X =
[[46 48 48 55 30]
 [40 62 71 48 72]
 [45 52 64 53 48]
 [48 57 54 41 48]
 [50 47 41 56 41]
 [49 48 24 53 20]
 [47 54 40 48 48]
 [45 43 53 64 31]
 [48 45 46 56 41]
 [33 57 78 57 48]
 [39 54 63 67 20]
 [45 48 63 45 58]]
Rows and columns are counted from 0.
(0, 0) = 46
(4, 4) = 41
(7, 3) = 64
(11, 3) = 45
(10, 1) = 54
(0, 4) = 30
(8, 2) = 46
(2, 0) = 45
(9, 2) = 78
(11, 0) = 45
(5, 3) = 53
(0, 1) = 48
(4, 0) = 50
(9, 1) = 57
(10, 2) = 63
(10, 3) = 67
(6, 3) = 48
(5, 1) = 48
(11, 2) = 63
(7, 2) = 53
(3, 0) = 48
(5, 2) = 24

x =
 -1   -2   -1    0   -2    1    1    2    0    3    1    0    4    0
 -2   -7    3    2   -3    1    1    4    1    6    1   -1    8   -1
 -1    2    5    0    3   -2   -2   -1    0   -7   -4   -1   -4   -1
 -1    3    5    0    4   -3   -3   -1   -1   -8   -3   -2   -4   -1
 -2    3    7    0    5   -3   -5   -2   -1   -9   -5   -2   -4   -1
 -3   12   19    5   11  -13  -12    1   -4  -22  -13   -9    1   -6
 -7  -14    6    2   -5    5    2   10    3   12   -8   -3   21    5
 -3   13   20    5   12  -13  -11    1   -3  -23  -12   -9    1   -7
 -1    2    3    0    2   -1   -2   -2   -1   -5   -2   -1   -4    0
 -1   -5    2    0   -3    1    0    2    1    4    2    0    5    0
 -4    7   15    2    8   -8   -9   -1   -2  -18   -9   -6   -3   -4
 -1    2    2    0    2   -2   -2   -2   -1   -4   -2   -1   -3    0
 -2   32   20   16   22  -29  -20    7  -11  -32  -20  -21   20  -33
 -2   -7    2    1   -3    1    1    4    1    5    2    0    7    0
 -4   16   21    6   14  -15  -14    3   -4  -24  -15  -11    3  -10
x[-15][0] -> -1
x[-9] -> [-7, -14, 6, 2, -5, 5, 2, 10, 3, 12, -8, -3, 21, 5]
x[9][4] -> -3
x[-11][-2] -> -4
x[7][3] -> 5
x[6][-13] -> -14
x[-8][2] -> 20
x[8][-14] -> -1
x[-14][13] -> -1
x[-8][8] -> -3
x[10] -> [-4, 7, 15, 2, 8, -8, -9, -1, -2, -18, -9, -6, -3, -4]
x[4] -> [-2, 3, 7, 0, 5, -3, -5, -2, -1, -9, -5, -2, -4, -1]
x[:, 1] -> [-2, -7, 2, 3, 3, 12, -14, 13, 2, -5, 7, 2, 32, -7, 16]
x[-7] -> [-1, 2, 3, 0, 2, -1, -2, -2, -1, -5, -2, -1, -4, 0]
x[4][-3] -> -2
x[-3][-6] -> -11
x[-10][12] -> 1
x[-1][-3] -> -11
x[8][6] -> -2
x[-6][0] -> -1
x[-15][-2] -> 4
x[3][1] -> 3
x[:, 5] -> [1, 1, -2, -3, -3, -13, 5, -13, -1, 1, -8, -2, -29, 1, -15]
x[-4][-8] -> -2
x[-3][4] -> 22
x[:, -2] -> [4, 8, -4, -4, -4, 1, 21, 1, -4, 5, -3, -3, 20, 7, 3]
x[-15][-12] -> -1
x[-3][-1] -> -33
x[-1][4] -> 14
x[13][-5] -> 5
x[2][-7] -> -1
x[0] -> [-1, -2, -1, 0, -2, 1, 1, 2, 0, 3, 1, 0, 4, 0]
x[-14] -> [-2, -7, 3, 2, -3, 1, 1, 4, 1, 6, 1, -1, 8, -1]
x[-5][-14] -> -4
x[2][3] -> 0

B =
89,57,110,133
88,103,110,89
175,247,110,80
148,128,110,146
144,179,110,97
86,54,110,134
121,116,110,120
91,105,110,92
113,106,110,119
112,114,110,112
102,87,110,123
106,96,110,123
119,116,110,118
124,119,110,122
111,107,110,115
148,132,110,148
B[0,0] -> 89
B[13,0] -> 124
B[1,2] -> 110
B[4,0] -> 144
B[:, 0] -> [89, 88, 175, 148, 144, 86, 121, 91, 113, 112, 102, 106, 119, 124, 111, 148]
B[:, 2] -> [110, 110, 110, 110, 110, 110, 110, 110, 110, 110, 110, 110, 110, 110, 110, 110]
B[8,3] -> 119
B[10,1] -> 87
B[10,3] -> 123
B[8] -> [113, 106, 110, 119]
B[11] -> [106, 96, 110, 123]
B[7,0] -> 91
B[4,2] -> 110
B[13] -> [124, 119, 110, 122]
B[1,3] -> 89
B[15,0] -> 148
B[1,0] -> 88
B[11,0] -> 106
B[2,3] -> 80
B[12,0] -> 119
B[5,0] -> 86
